One turning vector, and how many ticks it has turned:
The counts run from 0 to 693.
[102,115,97,103,95,121,92,70,87,99,106,116,113,96,98,88,79,149,73,82,119,113,70,67,103,115,94,102,133,87,133,115,104,116,112,91] -> 410
[126,105,106,69,92,78,108,109,85,95,97,96,114,123,97,105,86,105,75,89,135,69,94,95,65,74,74,97,103,119,121,115,105,129,126,86] -> 25
[124,113,127,81,65,73,114,126,88,101,80,89,101,144,98,102,72,97,97,106,110,88,128,117,69,75,86,115,99,110,109,95,105,112,92,102] -> 367
[103,105,98,80,108,70,105,114,85,100,104,98,88,115,106,75,98,119,114,81,82,89,78,96,73,107,105,69,85,147,100,76,117,126,68,87] -> 277
[84,124,113,90,89,91,95,123,95,121,120,134,75,121,72,68,110,102,117,75,95,104,109,100,111,121,98,55,106,91,73,95,107,106,104,119] -> 625
[105,63,100,101,108,113,103,66,100,104,100,77,85,110,101,103,96,120,99,78,66,118,69,73,95,83,122,110,105,130,117,127,117,108,75,114] -> 580
[110,61,98,98,110,99,111,74,93,96,98,75,84,113,104,98,99,117,96,81,66,117,75,76,91,90,120,105,95,138,124,128,123,113,78,116] -> 582
[106,129,121,140,103,71,117,93,96,85,121,94,96,113,71,83,68,110,116,87,103,100,110,73,109,65,101,111,141,83,91,106,98,98,106,92] -> 465
[104,76,76,87,101,101,99,109,119,122,95,103,124,97,97,110,99,93,108,106,104,103,45,119,76,61,93,85,106,109,122,86,109,141,96,82] -> 667
[77,110,97,137,121,90,104,79,90,82,108,91,95,121,100,86,63,107,105,75,90,103,81,71,106,100,112,79,103,117,88,120,100,135,125,128] -> 183
[104,125,129,93,77,73,92,123,103,118,101,119,97,117,70,66,63,112,116,98,115,94,125,95,106,89,79,114,119,94,113,81,85,103,91,71] -> 59
[82,80,102,100,98,130,64,94,133,131,93,105,98,105,76,89,69,99,116,72,82,110,67,88,119,90,114,104,127,102,81,108,78,102,91,107] -> 571
[86,130,125,89,77,106,106,103,72,128,116,109,90,137,112,96,79,139,110,87,86,96,112,98,84,90,110,93,99,126,87,81,103,121,78,121] -> 683
[102,140,106,97,93,100,124,96,92,92,100,101,134,129,119,120,81,102,103,80,121,53,96,97,91,71,94,101,113,92,80,104,83,120,129,113] -> 433
[120,89,100,116,95,70,132,101,87,79,83,100,106,119,112,92,107,105,90,108,102,126,98,92,125,85,104,120,101,93,161,117,118,125,113,107] -> 80
[110,121,120,98,93,48,123,118,96,111,115,113,98,116,80,78,93,105,127,106,108,88,120,98,99,61,81,105,106,101,124,80,105,111,93,69] -> 54
[102,122,101,131,102,87,122,128,108,77,98,111,124,114,92,82,96,85,122,70,101,100,89,100,142,95,107,94,133,81,72,99,74,113,115,112] -> 152
[73,105,99,105,95,124,118,40,107,118,99,100,97,113,115,107,88,111,125,81,66,85,101,83,104,118,105,87,81,95,96,125,106,96,88,134] -> 516
[96,64,88,87,85,121,84,116,133,121,68,95,118,120,92,111,81,63,106,89,90,105,70,125,95,86,101,91,100,106,88,113,85,124,106,122] -> 259
[100,115,89,118,132,71,115,96,99,72,94,100,114,121,121,92,102,94,108,78,99,81,61,78,130,70,124,104,111,101,107,100,99,125,130,105] -> 495
[138,104,119,66,82,73,97,126,77,82,86,104,76,128,86,73,116,112,70,79,106,108,105,95,84,118,101,92,114,106,117,110,128,95,91,98] -> 307
[109,118,108,109,97,59,148,104,91,109,124,109,103,111,93,94,114,108,134,112,97,93,108,104,96,54,88,96,104,93,125,81,119,117,90,83] -> 50
[106,113,115,63,88,72,114,117,91,113,100,118,72,127,97,72,129,103,120,78,79,88,116,105,100,122,102,72,82,111,96,90,123,93,76,110] -> 619
[102,92,92,84,112,70,87,100,136,112,95,121,84,90,58,66,108,71,127,85,93,90,81,97,106,108,83,69,106,79,102,102,109,88,95,73] -> 223
[106,130,86,117,82,101,119,100,97,98,97,119,119,95,105,94,104,125,107,108,96,127,65,117,91,108,103,81,131,62,118,67,120,113,73,87] -> 382
[89,129,95,90,92,115,80,100,109,98,68,117,134,121,122,99,62,105,91,82,119,75,69,97,115,98,103,111,119,80,100,91,73,118,124,102] -> 94
[117,105,102,73,70,100,90,139,93,96,78,127,98,120,88,73,110,102,75,80,112,119,94,114,104,147,94,72,114,89,104,104,105,111,105,113] -> 313
[92,85,103,93,110,78,81,135,127,109,93,114,97,109,70,58,87,78,128,70,93,101,86,94,137,101,97,91,109,115,89,98,74,115,104,92] -> 564
[107,109,107,95,94,68,99,127,96,83,65,112,117,137,113,82,79,86,91,93,122,92,99,99,130,91,98,119,98,98,131,102,85,130,139,106] -> 87
[107,99,97,99,82,121,110,140,80,99,108,109,121,124,101,96,104,113,84,67,109,121,78,110,106,108,102,77,120,118,81,108,88,144,114,132] -> 656
[80,86,114,105,98,105,110,82,99,108,86,96,95,127,117,83,79,111,123,72,66,102,111,77,139,113,114,116,80,131,108,120,85,112,89,132] -> 175
[104,119,97,116,86,89,156,90,91,116,124,110,118,105,105,115,122,113,134,112,87,101,96,114,91,63,94,87,104,81,115,84,120,117,82,101] -> 46
[116,141,123,90,58,96,105,133,81,95,81,103,112,138,106,95,68,113,93,92,110,92,114,119,77,102,96,103,121,97,84,79,93,110,84,106] -> 372
[106,92,85,101,95,113,108,62,97,97,95,112,118,88,102,95,89,132,77,97,114,118,71,79,97,120,82,97,111,88,157,126,112,121,110,88] -> 414
[86,89,89,121,83,121,118,74,97,128,124,104,112,98,84,116,79,119,105,110,101,127,80,107,66,81,81,73,106,98,116,110,116,140,101,111] -> 353
